(in the rows, 128 means zero)
A state moves one step at a time under one of 7 hidden systems, and each row is a state written as 20 numbers. Each run below is a few steps of one system.
q_239, run 1 (11 x 20):
[[141  60 103  42 116 174 129 152  53 133 141 115  95 146  98 149 115  68
  162  60]
 [ 77 140  62 128 183 166 122 177 147  97  81 150  79 112 146  47 159 133
   74 148]
 [ 99 143 174 205  85 149 128 104 190  75 172 134 143 102 148 150  95 155
   71 192]
 [ 92 112 183 143 107  53 129  93  88 120 142 153 134 112 157 213 125 136
  202  91]
 [174 140 116  25 124  92 104 192  99 150  91 144  97 150 136 106 102 118
  202 147]
 [133 103  95  89 118 218 130 169 108  91 136 105  71 140 100  99 105  98
   69 134]
 [ 36 125 138 190 169 151 147 109 162  73 124 164 101  88 154 121 153 141
   62 128]
 [110 138 182 166  94  78 114 114 170 112 143 162 150  86 183 167  98 157
  178 190]
 [165 112 141  72  71  89 108 149  62 114 133 114 102 162 144 197 100 112
  209 108]
 [110 132  97  29 156 157 127 196  99 105  95 149  70 156 105  84 124 109
  122 100]
 [ 79 117 124 160 141 204 135 165 154  97 139 147  89  71 130  79 105 127
   56 185]]
q_685, run 2, 11 rows:
[[202  78 110 122 136  82 119 132 168 152 124 141 142 146 173 180 148 119
  150 145]
 [ 89 118  63  86 105 112  79 104 124 119 126 148 160 166 108 113 130  77
  136 108]
 [101 204 126 135 112 161 139 146 114 115 117 122 136 142 118  61 109 152
   93 125]
 [142 128 189 166 137 126 164 151 120 163 155 109  97 116  99 155 111 171
   84 144]
 [140  75 158 150 164  94 129  84 124 140 119 137 124  85 118 159 155  90
  163 134]
 [157 120  77 100 126 134 108  76 147 120 101 123 165 141 178 109 126 117
  151 141]
 [ 97 156  86  94  98 158 115 135 136 109 145  90 129 187 102 121 127 154
  103 114]
 [111 167 180 158 135 149 157 170 124 130 139 132 124 118  81 111 152 133
  120  90]
 [179  95 145 179 146 107 146 152 132 183 134 149 134  91 155 147 133 132
  133 145]
 [133  87  81 122 136  76  90  80 129 130 113 130 127 142 130 155 132  98
  121 152]
 [ 97 172 122  90 113 139 119  77 125  92 112 125 166 158 114  87 114 115
  118 109]]
q_773, run 3, 11 rows:
[[128  74 116 127 126 104 122  96 150 143 148 114 124 128 176 197 112 170
  134 161]
 [124 149 155  81 107 111 103 113 117  81 109 106 118 134 100 128 141 105
  210 130]
 [140 168 125  92 116 177 155 189 115 134 128 134 133 153 140  89 117 151
  122  87]
 [ 95  94 102 158 148 136 120 177 154 145 148 130  85 114 108 140 147 145
   85 156]
 [129 131 161 181 114  98 118  99 124  72 115 166 129  94 149 138 130  79
  128 149]
 [130 125 127  94  99 106 131 104  95 150 137 146 157 150 181 157  72 151
  141 112]
 [103 129 125  72 139 126 110 135 111 143 123  82  85 132  74 119 120 153
  156 160]
 [148 160 174 135 143 183 165 147 126  80 110 126 100 111 112  89 139 110
  101 116]
 [113  81 120 155 140 147 149 150 161 136 155 168 135 113 191 161 124 149
   98 117]
 [108 107 114 139 100  80  76 113 135 101 122 128 112 109 147 160 128 118
  193 183]
 [144 189 151  90  80 116 129 135  75  96 115 122 128 169 127 120  96 120
  145 104]]
q_305, run 4, 11 rows:
[[103 146 115 121  96 111 117  83 121 110 137 104 149 161 155 156 112 165
  139 119]
 [124 151 164  74 137 116 129 131 130 142 127 101 121 146  69 121 128 144
  151 131]
 [173 119 150 139 144 164 151 168 105 143 120 129 110  97 114 102 138 102
  137 120]
 [130  97  94 167 152 137 139 142 150 122 125 151 122 123 179 139 149 132
   88 122]
 [ 86 125 104 139 106 106  90  83 168 103 140 135 164 140 129 139 136 119
  131 146]
 [128 170 146 111  84 116 117 113  92 135 137 101 152 151 109 127 104 141
  166 117]
 [158 133 153  98 159 125 155 168 101 163 119 109  89 133  95 118 126 147
  114 125]
 [145  93 132 154 168 156 142 127 141 121 114 149 111  87 128 107 149  87
   98 139]
 [111 114  99 168 111 137 121  92 152 109 136 143 164 122 194 144 130 137
  124 128]
 [ 97 148 116 103  99  94 101 101 149 128 143  99 149 170 114 156 129 162
  154 135]
 [155 160 168  94 118 127 132 148  98 139 123 104 122 138  64 105 132 108
  159 114]]
q_239, run 5:
[[137 109  90 149 126 151 106 189 141 112 113 180 112  95 159  85 125  81
  114 164]
 [ 91 124 108 169  79 111 108  99 129  79 148 138 119 148 162 176  94 137
   70 155]
 [ 52 160 182 100 122  67 115 103 104 103 124 144 118 124 102 146 109 145
  166 127]
 [162 137 170  80 128 143 142 178  77 146 112 131  87  95 140 102  78 141
  175 154]
 [151  66 112  96 155 174 145 150 134  87 119 114  54 129 153 154 133 122
   92 137]
 [ 60 124 125 132 133 147 113 111 183  41 118 176 130 102 154 114 146  96
  131 141]
 [ 85 151 135 162  58 124 108 154 117 109 151 150 141 109 194 146  83 159
  172 154]
 [127 128 151  94 103  78 122 188  90 112 136 113  62 167 117 194 117 155
  154 120]
 [122 117 168  61 156 137 136 178 111 101 107 183  81 108  95  94 108  67
  119 125]
 [ 97  86 101 144 131 175 126 133 114 108 128 161  97  68 193 107  76 127
   86 180]
 [ 77 131 138 152 104  92 105  87 152  38 125 110  79 125 169 190 127 162
  134 181]]
q_578, run 6, 11 rows:
[[109 115 117 138 113  87 116 144 149 159 152 131 135 141 159 179 125 183
  151 138]
 [158 136 145  87 115 100 107 158 119 120 119 120 112 148  76 133 143  93
  168 132]
 [133 138 123 106 130 169 148 142  89 124 113 154 133 129 137  86 107 101
  102  91]
 [ 78 103 105 155 152 152 127 122 144 135 137 123 105 100 135 120 123 163
   85 162]
 [131 135 163 164 103  99 111  96 146  77 127 122 125 113 137 161 131 117
  153 166]
 [145 136 142  83 112 101 136 133 111 143 130 144 156 156 163 151 106 146
  166  95]
 [127 119 106  74 147 154 121 175 125 157 126 103 101 135  84 100 138 135
  146 136]
 [132 135 131 160 118 178 137 134 126  70 119 130 109 111 124 101 140  90
   98 128]
 [ 81 112 132 163 126 117 136 114 146 125 149 169 145 113 182 157 112 155
  102 127]
 [122 124 132 116 109  75  89 131 135 144 132 118 119 128 114 154 121 140
  184 175]
 [172 157 141  80 105 127 133 144  82 103 105 114 112 166 116 121 120 101
  145 102]]
q_519, run 7, 11 rows:
[[173 146 156 117 124  91 128 179 104 150 112 145 108 128 118 121 115 114
  138 145]
 [144  80 120  89 134 146 130 120  99 119 122 147 109 118 141 134 100  88
  117 128]
 [ 77 123 108 125 142 148 115  87 147  93 113 123 118 105 146 105 122 142
  121 163]
 [127 169 162 143  95 130 127 119 155  90 136  99 130 142 129 139 122 159
  134 152]
 [132 119 162 107 122 106 143 154 120 136 145 136 127 139 130 174 134 142
  168  93]
 [134 111 103 103 145 133 116 182 125 143 111 154 112 106 142 102 139 109
  169 132]
 [123 123  90 141  97 155 108 142 117  82 127 130 106 132 144 119 118 104
  103 149]
 [ 66 135 144 142 112 105 120  95 134  93 143 141 128 131 124 155 113 139
  103 131]
 [120 156 175 115 123 100 128 134 131 147 128 137 136 110 127 123 103 158
  163 158]
 [176 116 137  94 122 134 136 161  99 125 114 113  89 132 146 141 115 129
  158 134]
 [104  94 113  95 148 154 125 132 141  82 116 144  98 123 140 130 144 105
  130 118]]
q_34, run 8:
[[168 162 112 122  94 144 126 139  91  96 104 122 134 149 150 105 124 100
  145 109]
 [105 118 115 102 147 138 143 165 138 153 146 133 110 156 106 131 127 151
   78 108]
 [ 95 124 154 172 139 132 120 105 137 118 129 124 118  77  92 110 142 113
  137 165]
 [167 137 133 160 113 116 139 107 123 121 121 139 146 129 193 144 108 142
  122 135]
 [122 100 109  69 134  99 111 122 133 151 135 127 135 162 113 155 128 134
  146 117]
 [124 154 138 115 116 167 119 131 113  93 114 105 118 117  88  83 139  98
  157 129]
 [137 134 130 161 134 157 163 160 133 134 139 132 119 129 161 132 125 166
   80 115]
 [102  92 132 144 149  87 112 113 163 145 141 144 133 113 112 157 146 128
  136 149]
 [151 148 128 132  93 121 109  97 107 105 113 129 156 125 144 110 115  93
  167 138]
 [138 131 104  90 122 137 137 153 105 147 132 115 118 171 134 134 112 154
  106 101]
 [ 98 124 153 123 154 140 130 133 139 122 129 113 100 109  68 115 149 124
  124 140]]
q_305, run 9 (11 x 20):
[[176  95 122  97 116 119 113 100 155 154 145 107 167 152 108 157 141 110
  163 127]
 [139 142  89 104 134 153 128 137  98 129 107 102 134 152 117  94 163 115
  154  79]
 [124 160 121 152 144 158 144 153 153 138 127 122 129 137 106  88 142 151
   67 130]
 [117 113 144 203 129 112 133 100 133 153 155 133 154 108 107 149 141 120
   96 124]
 [157 132 124 140 133  73 123  89 118 160 113 133 166 141 151 140 133 131
  146 122]
 [167 127  99  76 133 131 121  98 126 152 119  92 142 164 104 113 122 128
  125 131]
 [124 138 126 134 154 178 150 107 112 131 121  89 126 122  87  92 152 124
  106 101]
 [133 146 143 189 156 145 158 124 157 147 129 127 148 111 136 114 157 159
   95 122]
 [156 107 115 166 127  93 118 106 166 165 146 122 171 144 126 162 158 129
  126 130]
 [157 141  96 111 118 103 112  94 113 149 115 111 170 171 107 121 149 104
  148  95]
 [143 159 106 112 140 154 141 121 110 163 117  97 142 154  94  78 126 141
   94 112]]
q_34, run 10 (11 x 20):
[[106 119 127 103 100 131 131 197 101 179 178 120 130 169  69 159 124 141
  129  76]
 [123 133 161 174 167 119 133 163  96 130 100 144  82  70  77  84 156  85
  124 140]
 [171 107 123 161 134 130 140 105 150 123 120 163 135 113 195 128  90 121
   54 176]
 [ 75  87  88  91 124  97  94  51 130 131 138 111 143 143 139 171 108 148
  144 144]
 [124 199 161  87 101 135 123 113 103  90 104  84 131 149 102  97 128 144
  191 120]
 [178 129 164 120 136 178 181 202 127 151 149 125 111 139 126 140 131 154
  111  87]
 [111  65 116 161 182 127 122 150 169 135 128 159 104  85 120 134 180  97
  127 137]
 [124 142  92 168  88 111  87  90 151  78 115 157 168 126 177 115 121  96
  128 167]
 [ 99 147 105  98  76  97 111 116  92 150 154 121 154 186 131 159  83 160
  122 101]
 [119 154 176  91 147 118 138 152  82 148 116  99  88 116  46 104 128 131
  155 125]
 [192 117 171 151 159 182 173 147 133 114 113 131  95  83 150 106 125 116
   92 150]]
q_578, run 11, 11 rows:
[[173 156 125 144 146 186 124 116 158  55  79  52  81 104 122  79 178 128
  156 186]
 [149 119 151 141 101 175 171 116 184  78 164 153 179 159 204 180 130 142
   98  69]
 [ 58  86  99 127 133  98  92 173 166 201 169 154 161 108 105 147 160 148
  202 126]
 [193 173  94 149  74  90  82 191  98 104 102 119 102 163  92 101 142  71
  139 157]
 [101 125 149 106 142 127 172 108  75 126 137 165 122 164 122 141  90 115
   25  58]
 [ 55 112 149 140 185 127 125  89 132 170 123 133 118  37 102  79 109 152
  140 195]
 [218 145 127 172  85 125 119  95 120  74 100  76 105 131 189 152 118 135
  148 193]
 [118 105 150  48 149 119 163  98 151 114 142 129 148 188 144 197 141 157
  130  48]
 [ 97 138 118  93 141 175 104 176 165 170 132 135 163  90  73  45 151 115
  203 139]
 [182 141  75 212  73 165 120 188 101  98 134 100  99 147 158 130 138 113
   82 134]
 [ 64  92 165 130 163  67 142 102 152 115 149 182 119 146 117 197 141 124
   62  85]]
q_519, run 12:
[[102 184 183 173 200 100 178 154 148 140  94 165  97  93 149  88 137 191
   69 147]
 [239  77 162 127  99 125 123 129 176 146 158 124 139 126 140 177  94 106
  126 196]
 [109  82  87 109 137 111 107  55  83 104 102 111 138 123 155 159 161  95
  201  87]
 [ 87 202  89  78 127 157 113 150 166 103 103 121 149 168 120  56 142 159
  131 124]
 [124 131 157 167  95 176 150 176 118 143 183  97 106 132  75 148 118 150
   89 118]
 [134  96 164 185 174  77 151 137 121 142 118 181 113  93 151 162 155 111
  116 108]
 [174 115  93 102 112 102  91 108 154 144 113 158 169 127 163 109  99  97
  152 182]
 [106 135  89 102  90 147 104  79  75 102 127  61 117 158 103 126 111 130
  144 124]
 [ 80 173 176 109 166 141 169 132 134 104 117 129 112 138  93 105 147 162
   94  91]
 [165 106 166 158 139 158 157 174 171 171 157 150 138  88 146 133 122 151
  122 154]
 [175  80  88 171 117 100 104 116 116 119 117 118 114 124 167 176 156 101
  152 145]]
q_773, run 13, 11 rows:
[[ 82 104 178 150 144 159 128 165 162 105 145 154 111  64 100 121 163  98
  175 132]
 [178 136 107 167 102 124 132 176 113 112 108 161 120 119 233 132 117 131
  144 142]
 [ 96 108  95  84  92  71  88 136 120 109 148 133 104 186 119 195 102 129
  116 136]
 [ 61 170 171 103 116 140 120 124  84 111 121 149 130  93  74  66  96 101
  159 128]
 [158 139 144 151 149 163 177 157  98 158 120 116  90 110 171 113  87 188
   67 145]
 [120  60 160 113 158 105 128 112 159  90 136 131  71 118 124 200 138 114
  111 152]
 [110 136 153  93 101 149 120 116 123  70 114 175 155  94 184 107 105  93
  209 121]
 [120 152  84  97  90 141 120 181 106 140 135  91  99 165 177 138  92 210
  138 141]
 [ 86 144 175 121 133 107 122 178 130  84 138 120  57 139  49 146 146 123
  109 136]
 [126 131 182 150 130 156 163 168 107 120 128 215 138  68 173  99  94  90
  120 114]
 [126  69  77 125 118 104 108 131 104 144 131 130  87 116 206 176  76 166
  114 184]]
q_685, run 14, 11 rows:
[[104  72  58 143 142 202 141 147 163 154 166 115 134 132 156 134 144 162
   79 112]
 [ 90 156 122 205 118  94  99 134 188  85 131 118 130 139  92 143 201 126
  128 140]
 [176 174 168 138  91  70 137 127 119 154 132 156 192 162 148 149 121 129
  162  94]
 [123 105  87  76 148  99 112 150  75 222 126 125 117 131  98 107  96 141
  135 134]
 [149 132 130 137 157 160 135 104 114  96  97 108  89 110  75  68 135  74
   60 156]
 [120 120 161 182 136 166 178  61 155 112 154 133 168 114 169 158 121 157
   69 101]
 [ 83 121 111 143 136  94 102  98 165 163 143  85 145 118 120 160 164 188
  193 150]
 [210 164 122  94 108 107 109 140 115 115  97  87 132 176  92 116 164  91
  184 112]
 [146 107 105  92 148 165 164 167 108 175 139 162 149 158 129 110 122 114
   76  57]
 [ 75 115  97 201 156 144 115 140 161 161 140 138 130  86  95  87 148 133
   71 169]
 [165 162 162 209 102  75 123  66 134  98 122 100 146 141 130 164 142 128
  104 153]]

Name the system that made each run.
run 15:
[[152 126 123 163 100 121 115  98 113 105 131  76 124 142 117 163 158 122
  156 126]
 [114 149 132  97 139 111 138 134 133 126 119 153 157 164 123 125 149 123
  135  69]]
 | q_519
run 16, 2 rows:
[[181 149 148 115 134 119 118  71 173 112  92 112 164 108 159 101 129 131
  184 188]
 [175 108 110  84  99 187 147 139 133 132 157  73 138 179 135 167 134 151
  141  85]]
 | q_305
run 17 (2 x 20):
[[115 151 179 119  97 180 143 138 114 115 144  94 116  92 139 123  90 173
  182 150]
 [161  93 142 119 149 139 156 184 126 107 123 122  71 131 160 175 165 142
  154  96]]
 | q_239
run 18, 2 rows:
[[138 110 109 130 142 126 124 122 107 109 111 151 130 138 102 113 152  55
   98  89]
 [ 90 124  93 134 135 140 118  83 148 148 132 149 176 121 155  96 107 136
   96 140]]
 | q_773
run 19, 2 rows:
[[185 156 123 130 131 132 156 108 125 116 107 120 159 175 150 124 152 118
   99  76]
 [ 96 109 101 109 146 142 120 120 177 189 159 126 184 141  96 112 139 151
  123 115]]
 | q_239
run 20 (2 x 20):
[[ 73 146  72 127  87 146  58  95 155 100 122 105 143 100 132  74  99 132
  167 226]
 [117 203 180 138  66 121 144 118  74  53 133  72  92 179 115 170 104 167
  121 106]]
 | q_519
run 21, 2 rows:
[[144 145 153 134 148 118 142  45 105 120  98  91 109 110 138 112  89 154
   91 183]
 [153 114 155  77 153 146 161  64 145 131 128  87 142 145 147 153 115 172
  136 121]]
 | q_34
run 22, 2 rows:
[[145 122 103 138 124 151 113 149 119 110 123 105  94 134  83 109 143  92
   98 146]
 [ 97 125 155 163 127 136 147  84 125 102 140 159 153 116 136 135 120 108
   88 102]]
 | q_519
run 23, 2 rows:
[[143  83 122 144 127 122 100  89 153 124 128 100 116  90 140 149 129 124
  169 198]
 [152 159 129 106  92 129 124 103 108  56 107 112 135 167 155 141 138 105
  163  89]]
 | q_239
run 24 (2 x 20):
[[122 106 128  97 112 176 115  97 164 116 149 113 154 121 112 117 109 113
  138 152]
 [106 143 127 152 116 150 138 136 102 114 133  97 116 124 135 138 148 155
  163  99]]
 | q_305
run 25 (2 x 20):
[[ 40 122 100 104 112 179 116  97 153 104 156 167 190 136 111  95 125  99
  115  81]
 [ 83 176 123 206 114 127 127 153 119 177 147  99 124 106 124 106 112 206
  107 170]]
 | q_519
run 26 (2 x 20):
[[161 143  86  57  72 130 104 145  98 146 128 151 183 171 148 109  88  94
  170  98]
 [ 67 143  66 118 139 152 109 143 103 156 132  76  96 150  63  87 134 164
   89 134]]
 | q_773
run 27, 2 rows:
[[128 129 152 158 135  88 121 119 213 146 159  72 135 157  73 187 187 185
  130 152]
 [208 146 174 140 107 113 136 140 115 151 127 154 192 135  96 121 159  53
  192  70]]
 | q_578
